Rows are one point carried round by a steady rotation, each followed by how many ticks it has turned.
The counts run from 0 to 291.
[141 156 128 112  96 141 120 107 146 142 101 109 144 172 115  96 149  97
 170 118 139 168  83 143 162 122 113  94 124 142  94 117 158 138 159 140
 174 179 103 121 136 192 159 130 149 167 115 156 160]	171
[ 72 111 155 113 148 114 156 112 175  74 132 164 113 131 115 113 123  75
 116 121 102 120 178 137 140 157 145 126  70 163 108 133 143  96 129 141
 149 127 158 118  91 178 164 146 142 112 149 140 118]	94
[101 136 101 143 103  99 132  57 139 149 131 120 128 153 125 158 149 104
 122 130 131 178 123 153 125 103  86  94 167 152 125 140 106 109 107  94
 195 157 111 130 179 134 153 143 145 129 128 171 159]	166
[160 141  99 148 136 106 145 125 143 136  90  84 115 160 121 106 147 126
 170  95 132 157  94 129 167 124 141 113 110 119 126 148 204 189 138 164
 155 144 112 144 107 149 152  99 160 125 129 125 111]	22
[ 92 116  82 133 148  81 137 142 155 145 115 131 141 134 114 154 166 151
 116 124 114  98 152 142 167  91 106 113 177 143 137 127 191 181 101 111
  90 144  98 157 152 138 126 154 176 106 147 135 110]	221
[ 98 156 101 148 135 105 152 141 140 103 170 112 118 130  91 130 162 127
 124  84 103 139 147 180 141 143 105 138  93 151 105 156  99 105  98 141
 115 127 157  75  90 157 153 124 151 101 172 106 135]	270
[122 136 176 161 127 150 119 122 133 170 111 145 120 130 112  99  82  78
 101 130 122  96 118 118 121  91 115 113 139 140 137 142 178 134 110 110
 133 199 103 183 131 145 138 123 194  97 155 119 115]	235
[ 87 160 145 143  86 129 125 140 146 167 171 147 121 137 156 100 158  79
 167 123 115 154 134 141 143 126 116  93 153 160  97 147 124 152 125 144
 144 155 105 116 158 217 149  97 119 121 111 164 153]	187
[ 75  85 111 112 124 139 173  95 171 106 156 146 120 162 120 122 155  98
 126 130  94 113 171 127 149 133  95 137 126 171 137 115 136 103  69 150
 146 133 139 127 106 176 124 150 138  91 119 161 128]	96
[ 98 132 103 144 101 126 161  89 140 144 164 130 147 159 123 140 137 107
 130 125 125 130 163 145  91 121 102 138 119 185 118 133  91  76  76 113
 147 124 155 114 115 118 119 170 187 113 177 144 134]	120
[ 95 157 111 107 149 105 178  93 147 111 129 136 160 162 119 102 164 158
 172 120 100 141  77 122 157 155 128 114 132 150  50 109 137 129 150 146
 126 147 153 123 139 144 172 104 147 152 119 141 110]	154
[107 102  88 142 160 101 148  98 119 101 141 107 134 132  86 154 192 128
 102  94 113 141 163 143 139 112 134  96 146 136 114 149 104 147  66 152
 110 150 149 144 133 126 108 149 166  79 144  96 108]	75
[ 97 170  97 162 150  89 135 122 134 142 143 174 141 121 119 132 198 116
 141 126 111 166 121 144 161 160 145  81 148 147  69 140 108 128 100 142
 142 152 108 112 162 152 143 111 126 167 151 129 151]	162
[104 174 165 115 130 143 133  82 123 154 122 145 159 134 113  91 122 121
 149 136 132 131 135 140 112 104  96 103 132 160  72 110 127  84 146 105
 173 156 130 104 149 121 178 164 205 144 144 144 131]	149
[120 117  69 140 100 110 142  64 147 147 103  94 130 175 125 171 143 120
 139 111 144 175 101 133 148 110 104 106 161 137 133 153  98 130 102 101
 170 171 123 146 157 138 147 143 150 135 128 152 150]	167
[101 103  96 152 121 117 162  97 145 105 155 169 108 179 127 124 136  82
 138 128 102 114 169 102 119 159 135 120 111 159 122 143 143 124  51 159
 163 148 151 138 119 121 114 123 128  67 163 101 107]	98
[122  96 100 140 139 130 116  81 130 116 145 138 146 163  98 145 109 111
 135  79 149 129  92 103 140 120 181  95 112 145 139 136 128 154 106 148
 178 141 166 176 136  94 143 146 147  94 202 132 125]	106
[145 149 142 158 128 134 161 138 119 151 133 112 127 119  86 115 187  89
 114 103 115 170 161 146 109 120 154 109 134 135  89 156 141 157 115 181
 119 157 107 135  94 204  90  97 150 130 130 105 113]	54
[137 120  88 128 129 152 130  80 119 120 144 134 152 153  58 123 138  93
 110  82 124 141  97 117 105 134 126 101 141 115 128 112 160 128  99 148
 148 170 120 134 109 162 128  86 157  77 158  96 110]	83
[ 96 110 136  95 122 134 158  91 161 112 136 138 123 147 101 111  72  93
 106 135 121  99 144 134 108  83 101 120 138 137 134 146 190 144 150 122
 118 122 181 127 147 162 169 141 183  83 138 125  96]	65
[ 97 120 144 144 127 140 120 153 143 121 166 146 104 129 124 113 181  78
 114 134 110 115 148 159 172  85  95 109 136 164 130 145 144 140  66 145
 138 168 110 145 128 169 101 174 145  93 126 136 152]	250
[113 102 106 131  96 165 161 103 160 154  93 126 126 161 126 122 156 113
 135 147 114 141 140 139 129  89  82 126 179 141  86 136 100  96 118 137
 199 161 115 130 100 161 115 132 163 152 135 156 143]	142
[130 166 122 119  94  98 159  88 143 155 117 119 131 150 135 101 129  99
 147 123 126 153 105 116 121  99  70 112 150 157 125  88 205 133 128 123
 163 144  95 140 171 106 119 131 191 147 133 142 137]	174
[ 79 159 163 113 154 110 141 128 170 107 156 127 137 114  91 119 147 113
 102 101 103 110  92 169 156 123 112 122  94 169 113 126 169 125 149 114
  85 141 142 127 134 196 171 139 166 116 140 151 135]	241
[101 115  77 120 124 144 145 110 121 153 171 159 165 171  93 104 149 151
 177 117 120 113  99 115 126 110 122 110 173 161  96 108 153 147 104 170
 148 131 159 135 152  88 131  99 162 113 164 133 114]	129
[146 155  86 155 102  89 132  81 141 116  93  95 134 191 113 133 129  95
 145 108 131 168  83 134 107 138 149  82 117 115 102 146 136 130 150 128
 180 169 123 130 147 133 163 103 130 141 152 114 141]	169
[157 145  78 119 125  94 139  83 128 144 110  70 120 169 104 125 149 146
 156  80 133 171  99 137 139 112 113 113 136 117 149 132 199 178 124 154
 155 144  97 142 131 138 153 107 157 101 123 136 114]	21
[103 176 106 120 147  81 179  71 133 121 130 126 165 171 114 110 131 152
 159 113 102 133  88 121 109 153 116 110 127 151  64 108 142 123 147 146
 134 147 165 121 148 104 171 108 156 134 142 123  91]	153
[105 131 173 138 142 126 146 157 147 116 152 165 103  79 118  87 125  77
 102  80 121 136 144 156 130  97  89 141 109 149 117 108 179 118 110 140
 137 128 133 113  88 137 124 124 195 126 191 136 147]	265
[115 103 133 172 167 121 131 104 122  72 122 134 115 137  95 136 150 106
 112  94 116 145 155 132 130 130 177  81 101 124 101 171  85 155 126 160
 141 170 148 147 108 154 147 135 136  88 145  99 122]	77
[132 140 113 172 139 129 116 125  97 118 158  88 135 157  83 140 175 115
 122  70 125 139  89 155 151 108 139  97 108 146 133 149 108 149  85 152
 126 172 138 139 133 131 124 152 143  83 162  93 139]	254
[121 114 159 137 145 135 148 183 147 111 120 141 103  94 116  79 116  86
 121 101 125 127 115 138 165 114 117 125 101 128 107 130 175 127 130 158
 133 142 143 140  76 158 144 126 185 140 204 126 149]	264
[ 96 119 103 159 140  99 153 184 163  87 133 138  88 160 132 114 164  91
 122 130  94 118 115 126 164 152 143 113 103 139  96 177 156 160  93 162
 101 159 140 144  98 178 127 133 110 105 150 103 133]	247
[121 163 176 139 160 123 142 126 129 133  99 100 127 100 142  79 124 145
 154 106 134 162  99 159 194 117  95 116 114 136  92 130 144 123 150 127
 132 161 160 121 118 155 193 139 192 144 131 142 124]	1
[100 168 116 158 137  71 177 132 152 118 138 133  89 117 161  93 134 112
 136 117  85 155 125 147 138 168 114 114 118 120  75 150 158 146 128 156
 124 136 148  98 124 143 178  63 121 126 142 123 119]	7
[ 96 121 126 149  85 155 122 119 143 186 147 138 118 137 170  97 131  92
 168 145 124 149 144 126 171 109 103  97 176 152 127 153 129 154 100 126
 145 161 111 136 161 197 153 112 127 120 122 160 141]	188
[138 119 120 134 121  91 137  73 143 133 103 105  88 162 131 136 107 106
 136 113 144 140 132 138 134  79 102  96 129 128 160 152 183 158 135 108
 200 146 114 133 152 114 174 129 166  84 108 157 130]	19
[126 149 113 129 167  90 135 133 124 129 131 108 143 125  93 154 186 135
 141  96 134 161 127 160 158  97 189  96 109 153 119 151 179 197 151 158
  96 110 143 140 134 177 143 150 158 125 131 136 117]	46
[100 119  68 174 135  86 172 112 148 127 106 167 111 138 170 128 140 116
 138 150  98 163 122 104 149 167 129 101 173 135  88 143 129 141  68 141
 142 142 136 157 153  99 132 106 143 154 151 118 117]	160
[ 89  88 140 149 154  93 156 124 137  81 118 164 105 110 143 138 146  90
  94 133 120 123 198 137 132  96 119  98 146 144 133 151 140 156  77 123
 127 134 152 153 151 113 114 168 176  78 146 122 117]	73
[102 151 136 104 131 145 146  69 136 160 117 133 168 157 120 100 128 155
 155 135 133 131 112 139 150  99  75 113 149 167  90 101 127  97 117 115
 151 161 144 125 158 123 169 175 204 137 132 150 108]	150
[127 139 177 165 109 142 145  98 114 178 141 142 123  96 103 110 107  66
  89 129 129 133 185 143  91  83 110 105 156 150 139 162 132 136  94 115
 125 156 127 144 129 156 116 127 196 101 153 123 112]	57
[108  88 111 105 106 134 165  97 158 128 158 149 151 133  87 138 136 101
 120  83 115 140 112 122 114  91  96 151 143 153 126  72 176 120 118 146
 174 112 125 147 101 136 103 114 169 137 174 171 139]	112
[136 125 113 131 126 115 161 116 134 102 154 105 108 140  93 103 115  99
 114  56 120 145  74 127  97 112 112 139 121 115 122 105 184 144 130 168
 146 156 143 141 106 112 121  88 173  88 186 110 130]	261
